-22; -91; -8; -23; -57
43; -12; -11; 73; -4
|
-91; -8
-12; -11

-4; -74; -26; -23; -47
-9; 21; -10; 9; 26
15; 45; 21; 20; 41
-9; 33; -2; 11; 26
|
-74; -26
21; -10

2; 0; 4; 80
9; 5; 15; 59
47; 23; 10; 7
|
0; 4
5; 15

-44; 58; 1; 39; -67
-5; -18; -14; 9; 11
-1; 11; 6; 3; -8
7; -18; -77; 40; 14
32; -37; 34; -65; 46
|
58; 1
-18; -14

30; -45; 39; -48
29; -29; 35; -37
-12; 23; -21; 31
-4; 58; -12; 76
62; -7; 71; -12
|
-45; 39
-29; 35

8; 25; 13; 25
10; 24; 8; 24
73; 18; 11; 18
|
25; 13
24; 8

-25; -16; -14
34; 35; 34
-84; -87; -88
-14; -13; -13
|
-16; -14
35; 34
---
-35; -10; -12; -16; 5; -17; 15; -18; -20; 15; -10; -5; -10; -18
5; -6; -41; -5; -44; -46; -45; -47; 10; -47; -1; 10; 7; -47
15; -7; 61; -5; -13; 59; -29; 41; 23; -32; -2; 75; 48; 41
-5; 6; 38; 5; 30; 40; 42; 38; -3; 45; 1; -3; 2; 38
18; 40; -74; 44; 15; -64; 47; -35; -5; 52; 26; -74; -33; -35
-39; -22; 11; -29; -27; -2; -28; -26; -15; -31; -14; 37; 8; -26
|
-26; 8; 37; -14; -31; -15; -26; -28; -2; -27; -29; 11; -22; -39
-35; -33; -74; 26; 52; -5; -35; 47; -64; 15; 44; -74; 40; 18
38; 2; -3; 1; 45; -3; 38; 42; 40; 30; 5; 38; 6; -5
41; 48; 75; -2; -32; 23; 41; -29; 59; -13; -5; 61; -7; 15
-47; 7; 10; -1; -47; 10; -47; -45; -46; -44; -5; -41; -6; 5
-18; -10; -5; -10; 15; -20; -18; 15; -17; 5; -16; -12; -10; -35

65; -11; -56; -27; 42; -64
39; -15; -18; -29; 41; -96
30; -30; 1; -38; 30; -96
6; -49; 20; -35; -40; 48
39; 24; -41; 5; 45; -59
|
-59; 45; 5; -41; 24; 39
48; -40; -35; 20; -49; 6
-96; 30; -38; 1; -30; 30
-96; 41; -29; -18; -15; 39
-64; 42; -27; -56; -11; 65

34; 29; 26; -22; 78; 28; -24
82; 32; 40; -8; -7; -21; 25
|
25; -21; -7; -8; 40; 32; 82
-24; 28; 78; -22; 26; 29; 34

17; -5; -36; 10; 21; 42; -46; 29; 13
3; -21; 1; 14; 4; -83; -1; -55; -20
|
-20; -55; -1; -83; 4; 14; 1; -21; 3
13; 29; -46; 42; 21; 10; -36; -5; 17

72; 16; 5; -23; 33; 6; 2; 34; 81; -27; 15; 5
-41; 37; -17; 17; 32; 3; 11; 26; 82; -3; -21; 4
36; 48; -34; -10; 2; 2; 4; -2; 54; -17; -49; -2
-14; -21; 33; -2; 9; 0; 6; 10; -67; 28; 35; 7
12; 9; 4; -7; 4; -1; -4; 15; -74; 68; -7; 0
-35; -5; 5; -2; 11; -1; 5; 6; 3; 6; 6; -6
|
-6; 6; 6; 3; 6; 5; -1; 11; -2; 5; -5; -35
0; -7; 68; -74; 15; -4; -1; 4; -7; 4; 9; 12
7; 35; 28; -67; 10; 6; 0; 9; -2; 33; -21; -14
-2; -49; -17; 54; -2; 4; 2; 2; -10; -34; 48; 36
4; -21; -3; 82; 26; 11; 3; 32; 17; -17; 37; -41
5; 15; -27; 81; 34; 2; 6; 33; -23; 5; 16; 72

-18; -68; 38; 23; -23; 19; 19; -16; 52
-19; -27; 16; -20; -43; 31; -23; 65; 1
-61; -21; 70; -20; -40; 46; 31; 41; -23
-45; -72; 86; 52; -23; 34; 67; -74; 12
-36; 28; 3; 30; 39; -14; 18; -65; -26
4; 24; -14; -47; -7; -32; 8; 12; -5
-10; -57; -8; 28; -22; 21; -4; 7; -8
77; 49; -48; -19; 9; -27; -62; 10; 7
-28; -75; 5; -30; -50; -1; 26; 32; 41
-33; 5; 16; -28; -23; -14; 36; -24; 0
|
0; -24; 36; -14; -23; -28; 16; 5; -33
41; 32; 26; -1; -50; -30; 5; -75; -28
7; 10; -62; -27; 9; -19; -48; 49; 77
-8; 7; -4; 21; -22; 28; -8; -57; -10
-5; 12; 8; -32; -7; -47; -14; 24; 4
-26; -65; 18; -14; 39; 30; 3; 28; -36
12; -74; 67; 34; -23; 52; 86; -72; -45
-23; 41; 31; 46; -40; -20; 70; -21; -61
1; 65; -23; 31; -43; -20; 16; -27; -19
52; -16; 19; 19; -23; 23; 38; -68; -18

-52; 13; 36; -70; 73; -57; 46; -33
-43; -19; -4; 30; 44; 33; -36; -72
-47; -1; 32; -73; 73; -65; 48; -23
-54; -17; 20; 54; 6; -71; -10; 83
-45; 24; -34; 43; -64; 41; -9; -7
-47; -29; 17; 42; 33; -56; -58; 25
|
25; -58; -56; 33; 42; 17; -29; -47
-7; -9; 41; -64; 43; -34; 24; -45
83; -10; -71; 6; 54; 20; -17; -54
-23; 48; -65; 73; -73; 32; -1; -47
-72; -36; 33; 44; 30; -4; -19; -43
-33; 46; -57; 73; -70; 36; 13; -52
